In the data rows, zero lies at 4.5, halfway between 4 and 5.
Here are some points:
tensor([5, 6, 2, 5, 5, 5, 1, 6, 3, 5, 4, 4, 6, 5, 5, 4])
tensor([3, 4, 2, 5, 4, 5, 2, 7, 1, 5, 4, 6, 5, 6, 5, 6])
tensor([4, 4, 5, 4, 5, 4, 6, 6, 6, 4, 5, 5, 5, 2, 5, 6])
tensor([2, 4, 3, 6, 7, 3, 5, 9, 4, 5, 7, 7, 7, 3, 5, 7])
tensor([5, 7, 3, 5, 2, 7, 2, 3, 2, 5, 2, 5, 3, 8, 5, 6])
tensor([2, 2, 7, 5, 7, 4, 8, 7, 5, 5, 5, 6, 6, 3, 3, 8])
tensor([2, 3, 7, 3, 3, 8, 7, 4, 3, 4, 1, 8, 5, 4, 4, 8])
tensor([1, 1, 7, 4, 5, 5, 8, 5, 4, 4, 4, 7, 5, 4, 5, 7])
tensor([4, 5, 4, 3, 4, 6, 4, 3, 3, 3, 3, 4, 4, 6, 5, 4])
tensor([2, 3, 5, 4, 6, 4, 4, 8, 3, 4, 5, 5, 7, 5, 4, 6])
tensor([4, 4, 3, 5, 4, 6, 4, 5, 3, 5, 4, 6, 5, 6, 4, 6])
tensor([6, 4, 6, 4, 7, 2, 7, 6, 9, 3, 8, 3, 5, 1, 4, 2])
tensor([2, 3, 5, 3, 4, 6, 5, 5, 1, 5, 2, 6, 5, 6, 5, 7])
tensor([6, 5, 4, 5, 5, 3, 4, 6, 6, 5, 6, 3, 5, 4, 5, 3])
tensor([8, 7, 2, 6, 4, 3, 2, 3, 6, 5, 7, 4, 3, 4, 5, 0])
tensor([1, 4, 3, 5, 6, 4, 6, 8, 3, 4, 5, 6, 6, 3, 3, 8])
tensor([6, 5, 8, 4, 3, 6, 7, 0, 6, 3, 3, 5, 1, 5, 6, 3])
tensor([3, 3, 7, 4, 6, 4, 7, 6, 6, 4, 7, 5, 5, 3, 4, 5])
tensor([2, 2, 7, 3, 5, 5, 8, 3, 5, 4, 5, 6, 4, 3, 5, 5])
tensor([8, 6, 6, 5, 5, 3, 4, 2, 8, 5, 7, 3, 3, 2, 5, 0])
tensor([6, 5, 3, 4, 5, 3, 4, 5, 6, 4, 7, 2, 5, 5, 4, 1])
tensor([6, 6, 1, 5, 5, 3, 0, 8, 4, 5, 7, 3, 6, 4, 3, 5])
tensor([6, 4, 6, 5, 4, 3, 7, 3, 7, 4, 6, 4, 4, 4, 4, 3])
tensor([3, 3, 3, 4, 4, 6, 2, 7, 0, 6, 4, 5, 6, 6, 3, 7])
tensor([1, 3, 7, 3, 4, 6, 7, 5, 4, 4, 2, 7, 5, 4, 5, 6])
tensor([6, 5, 3, 5, 7, 2, 3, 7, 6, 5, 9, 4, 6, 3, 4, 2])
tensor([7, 6, 4, 5, 4, 5, 3, 3, 5, 5, 4, 3, 3, 6, 5, 2])
tensor([3, 5, 1, 6, 5, 4, 2, 8, 2, 5, 6, 6, 6, 5, 4, 6])
tensor([6, 4, 4, 6, 5, 2, 5, 6, 7, 4, 8, 3, 6, 4, 3, 2])
tensor([2, 4, 3, 3, 4, 5, 3, 6, 2, 4, 2, 5, 5, 6, 5, 6])
tensor([1, 4, 3, 5, 4, 5, 4, 7, 1, 5, 2, 7, 6, 5, 5, 8])
tensor([6, 4, 7, 4, 4, 4, 7, 1, 7, 3, 5, 3, 3, 4, 5, 2])
tensor([3, 3, 7, 4, 5, 3, 7, 5, 6, 4, 5, 5, 4, 3, 4, 5])
tensor([1, 4, 6, 4, 6, 4, 8, 5, 6, 3, 5, 6, 5, 3, 5, 5])
tensor([5, 4, 5, 4, 6, 3, 4, 6, 6, 5, 7, 5, 6, 3, 4, 3])
tensor([3, 4, 7, 4, 3, 6, 7, 1, 6, 4, 3, 6, 3, 4, 5, 4])
tensor([3, 3, 6, 4, 7, 3, 7, 6, 6, 4, 6, 5, 5, 3, 4, 5])
tensor([6, 7, 0, 7, 4, 5, 0, 7, 1, 7, 5, 3, 6, 7, 3, 5])
tensor([3, 5, 4, 5, 5, 4, 5, 6, 4, 4, 4, 5, 6, 4, 4, 6])
Then 12 other points, each followed by its number:
tensor([8, 8, 0, 6, 5, 3, 1, 5, 4, 5, 5, 3, 4, 5, 4, 2]) 0
tensor([2, 1, 7, 3, 5, 5, 7, 6, 4, 4, 3, 6, 6, 4, 4, 7]) 1
tensor([6, 5, 6, 4, 4, 3, 6, 2, 7, 3, 6, 3, 3, 3, 5, 2]) 2
tensor([4, 5, 4, 4, 6, 3, 5, 7, 6, 5, 6, 4, 6, 3, 5, 3]) 3
tensor([4, 5, 3, 5, 6, 5, 4, 6, 4, 4, 5, 4, 5, 5, 5, 5]) 4
tensor([2, 4, 5, 3, 2, 7, 6, 3, 2, 4, 2, 6, 4, 6, 4, 6]) 5
tensor([4, 3, 7, 4, 7, 3, 8, 4, 9, 3, 7, 3, 5, 2, 4, 3]) 6
tensor([1, 2, 6, 3, 5, 6, 6, 6, 2, 4, 3, 7, 6, 4, 5, 8]) 7
tensor([0, 2, 4, 5, 5, 4, 7, 8, 3, 4, 4, 7, 6, 3, 3, 9]) 8
tensor([6, 5, 6, 4, 4, 4, 6, 3, 7, 4, 5, 3, 3, 4, 4, 3]) 9
tensor([0, 2, 6, 3, 4, 6, 8, 5, 3, 3, 2, 7, 5, 5, 5, 8]) 10
tensor([5, 6, 0, 6, 6, 3, 1, 9, 3, 5, 6, 5, 6, 4, 4, 6]) 11
Which three of these numbered points are nearest to each point below, ignoring the 3 directions in which the first points spread most? Their numbers follow each, nearest first.
tensor([5, 5, 7, 5, 7, 2, 7, 5, 9, 4, 7, 4, 5, 1, 5, 1]) > 3 0 4
tensor([3, 3, 4, 5, 7, 3, 5, 9, 4, 5, 8, 5, 7, 2, 4, 5]) > 7 2 5
tensor([5, 5, 1, 5, 2, 6, 2, 3, 1, 6, 3, 5, 4, 7, 4, 7]) > 8 9 2
tensor([4, 4, 2, 5, 4, 4, 3, 8, 2, 5, 6, 4, 7, 5, 3, 5]) > 5 10 1
tensor([5, 7, 0, 6, 5, 3, 1, 7, 2, 5, 7, 4, 6, 5, 4, 5]) > 2 10 11
tensor([8, 9, 1, 6, 4, 3, 2, 4, 7, 5, 5, 3, 3, 5, 5, 0]) > 0 11 3
tensor([8, 8, 3, 6, 5, 4, 2, 3, 6, 5, 5, 2, 2, 6, 5, 1]) > 4 0 11
tensor([4, 6, 1, 5, 4, 6, 1, 5, 0, 5, 3, 6, 4, 6, 5, 7]) > 11 0 2
tensor([3, 3, 9, 4, 5, 5, 9, 1, 8, 3, 3, 5, 3, 4, 5, 4]) > 6 4 9
tensor([5, 3, 6, 3, 4, 5, 5, 4, 6, 4, 4, 3, 5, 5, 5, 2]) > 1 7 6
tensor([6, 6, 1, 6, 5, 3, 1, 7, 4, 6, 6, 4, 6, 3, 4, 5]) > 11 2 8
tensor([6, 6, 7, 5, 2, 7, 5, 0, 4, 5, 1, 6, 1, 6, 7, 4]) > 11 0 7
tensor([6, 6, 3, 5, 4, 6, 2, 3, 3, 5, 3, 4, 3, 7, 5, 3]) > 4 6 7
tensor([4, 4, 4, 4, 0, 8, 3, 2, 0, 5, 1, 6, 3, 8, 4, 6]) > 5 8 1
tensor([8, 7, 5, 5, 4, 3, 4, 3, 8, 5, 6, 2, 3, 4, 4, 0]) > 9 3 5
tensor([7, 6, 5, 5, 6, 2, 6, 3, 9, 3, 7, 3, 3, 3, 5, 0]) > 0 4 10
tensor([5, 7, 0, 5, 5, 4, 0, 8, 3, 6, 5, 4, 6, 5, 4, 4]) > 3 11 0
tensor([5, 5, 3, 6, 6, 1, 4, 7, 5, 4, 7, 3, 6, 3, 4, 4]) > 2 10 8
tensor([2, 4, 3, 4, 2, 8, 4, 4, 0, 4, 2, 7, 4, 7, 4, 8]) > 5 8 10
tensor([5, 7, 0, 5, 3, 5, 0, 6, 0, 6, 4, 4, 5, 6, 4, 6]) > 2 9 5
tensor([6, 4, 8, 4, 5, 4, 7, 3, 8, 4, 5, 3, 3, 4, 4, 3]) > 9 1 6
tensor([1, 2, 5, 3, 5, 5, 7, 6, 3, 4, 5, 7, 6, 4, 4, 7]) > 5 10 7
tensor([5, 6, 2, 5, 4, 6, 2, 5, 2, 5, 4, 6, 4, 5, 5, 5]) > 11 7 0
tensor([3, 6, 0, 4, 4, 6, 0, 7, 0, 6, 3, 5, 6, 7, 5, 6]) > 3 7 10
tensor([6, 3, 7, 4, 6, 2, 6, 5, 8, 4, 7, 4, 6, 3, 4, 4]) > 1 7 9
tensor([1, 3, 3, 4, 4, 5, 5, 7, 3, 4, 4, 6, 6, 5, 4, 7]) > 10 5 2
tensor([8, 7, 3, 5, 3, 4, 3, 0, 6, 5, 5, 2, 3, 7, 4, 0]) > 5 6 10
tensor([3, 5, 4, 5, 6, 3, 4, 8, 5, 4, 5, 5, 6, 4, 4, 4]) > 3 10 4
tensor([6, 5, 2, 5, 5, 2, 3, 6, 5, 4, 6, 3, 5, 5, 4, 3]) > 10 2 9
tensor([4, 6, 0, 6, 4, 4, 0, 7, 1, 5, 5, 5, 6, 6, 4, 6]) > 2 10 8
tensor([6, 6, 5, 4, 5, 3, 6, 2, 7, 3, 6, 3, 3, 3, 5, 2]) > 2 0 10
tensor([9, 8, 0, 6, 4, 4, 0, 5, 2, 6, 6, 3, 4, 6, 4, 2]) > 0 11 7
tensor([5, 4, 6, 4, 6, 4, 6, 4, 7, 4, 5, 4, 4, 4, 5, 3]) > 4 6 10
tensor([4, 4, 6, 5, 2, 7, 6, 2, 4, 4, 1, 6, 3, 6, 5, 5]) > 8 9 10
tensor([4, 6, 1, 6, 6, 2, 3, 9, 5, 5, 7, 4, 6, 3, 3, 5]) > 8 0 11
tensor([8, 6, 5, 5, 5, 2, 5, 3, 9, 4, 7, 2, 4, 3, 4, 1]) > 9 2 6
tensor([8, 6, 5, 4, 2, 5, 4, 0, 6, 5, 3, 3, 2, 6, 5, 2]) > 9 1 2
tensor([5, 5, 2, 4, 4, 5, 3, 3, 4, 4, 5, 4, 3, 5, 5, 2]) > 10 2 5
tensor([3, 2, 9, 3, 4, 5, 9, 1, 8, 3, 4, 4, 3, 3, 5, 3]) > 6 10 1
tensor([5, 6, 6, 4, 3, 7, 4, 1, 6, 5, 2, 4, 2, 5, 6, 3]) > 3 4 6
tensor([1, 2, 7, 4, 4, 6, 8, 3, 5, 4, 2, 7, 4, 4, 5, 7]) > 8 10 6
tensor([3, 3, 6, 4, 2, 8, 6, 2, 3, 4, 1, 6, 3, 7, 6, 6]) > 10 4 7
tensor([3, 3, 6, 4, 5, 5, 7, 6, 5, 4, 5, 5, 5, 4, 3, 6]) > 9 5 6
tensor([1, 2, 7, 4, 5, 6, 7, 4, 4, 4, 4, 6, 5, 5, 4, 8]) > 6 9 4
tensor([7, 7, 3, 5, 2, 6, 3, 1, 3, 5, 3, 4, 3, 6, 4, 4]) > 8 9 2
tensor([1, 3, 6, 4, 5, 6, 7, 5, 4, 4, 3, 6, 5, 4, 5, 7]) > 4 6 10
tensor([4, 6, 0, 6, 4, 6, 1, 6, 1, 5, 5, 5, 5, 7, 4, 6]) > 4 10 5
tensor([6, 5, 6, 4, 4, 4, 6, 2, 7, 4, 5, 5, 3, 3, 5, 3]) > 11 2 0
tensor([2, 3, 7, 5, 4, 7, 7, 3, 4, 4, 2, 8, 3, 4, 5, 7]) > 11 8 0
tensor([5, 3, 6, 5, 7, 2, 6, 6, 7, 5, 6, 4, 6, 3, 4, 3]) > 1 7 6
tensor([0, 2, 5, 4, 3, 5, 5, 7, 1, 4, 3, 7, 6, 5, 4, 9]) > 2 5 10
tensor([5, 5, 4, 5, 6, 3, 5, 5, 5, 5, 5, 5, 5, 3, 5, 4]) > 0 11 3
tensor([7, 6, 3, 5, 7, 3, 3, 6, 6, 5, 6, 4, 6, 3, 4, 3]) > 0 11 7
tensor([8, 5, 6, 4, 4, 4, 4, 2, 6, 4, 6, 2, 4, 6, 4, 1]) > 1 7 6
tensor([7, 4, 7, 4, 5, 3, 6, 3, 8, 4, 6, 3, 4, 4, 5, 2]) > 1 7 9
tensor([8, 7, 5, 5, 4, 4, 4, 1, 6, 4, 5, 3, 3, 5, 6, 1]) > 4 2 7
tensor([3, 3, 7, 4, 4, 5, 6, 5, 4, 4, 2, 6, 5, 5, 4, 6]) > 1 9 7
tensor([7, 9, 1, 6, 4, 5, 0, 5, 3, 6, 4, 3, 4, 6, 5, 2]) > 3 0 11
tensor([5, 7, 0, 5, 5, 3, 0, 7, 3, 5, 5, 4, 5, 5, 5, 3]) > 3 11 0
tensor([4, 4, 5, 4, 1, 8, 5, 2, 1, 4, 1, 6, 3, 7, 5, 6]) > 5 10 2
tensor([4, 6, 1, 6, 5, 5, 1, 8, 2, 5, 3, 5, 6, 6, 4, 5]) > 0 3 4
tensor([8, 7, 2, 4, 4, 4, 2, 3, 5, 4, 6, 2, 3, 6, 5, 1]) > 10 2 4
tensor([5, 5, 4, 5, 4, 4, 3, 4, 4, 4, 5, 5, 4, 5, 4, 5]) > 2 11 8
tensor([3, 1, 9, 4, 6, 4, 9, 4, 7, 4, 6, 5, 5, 3, 3, 5]) > 1 9 6
tensor([0, 3, 6, 4, 5, 7, 6, 5, 3, 4, 1, 7, 5, 4, 5, 9]) > 4 11 6
tensor([6, 6, 4, 5, 3, 6, 3, 2, 3, 5, 3, 4, 3, 7, 4, 4]) > 9 6 5
tensor([6, 5, 7, 6, 3, 6, 6, 0, 5, 5, 3, 5, 2, 4, 5, 4]) > 8 11 9
tensor([6, 6, 4, 5, 5, 3, 4, 4, 6, 4, 5, 4, 4, 2, 5, 4]) > 11 0 2
tensor([4, 5, 4, 5, 6, 2, 5, 7, 6, 4, 7, 3, 5, 4, 3, 4]) > 9 10 2
tensor([7, 6, 5, 5, 2, 6, 4, 0, 5, 4, 2, 4, 2, 6, 6, 4]) > 11 9 2
tensor([7, 6, 4, 4, 6, 3, 4, 3, 7, 4, 6, 3, 4, 4, 5, 0]) > 3 4 7
tensor([4, 3, 9, 4, 6, 4, 8, 3, 8, 3, 5, 4, 5, 3, 5, 3]) > 6 1 7
tensor([4, 3, 9, 4, 3, 5, 9, 1, 7, 3, 2, 6, 4, 3, 5, 5]) > 8 9 2
tensor([2, 2, 8, 4, 4, 6, 8, 2, 6, 4, 3, 6, 4, 4, 5, 6]) > 6 9 10
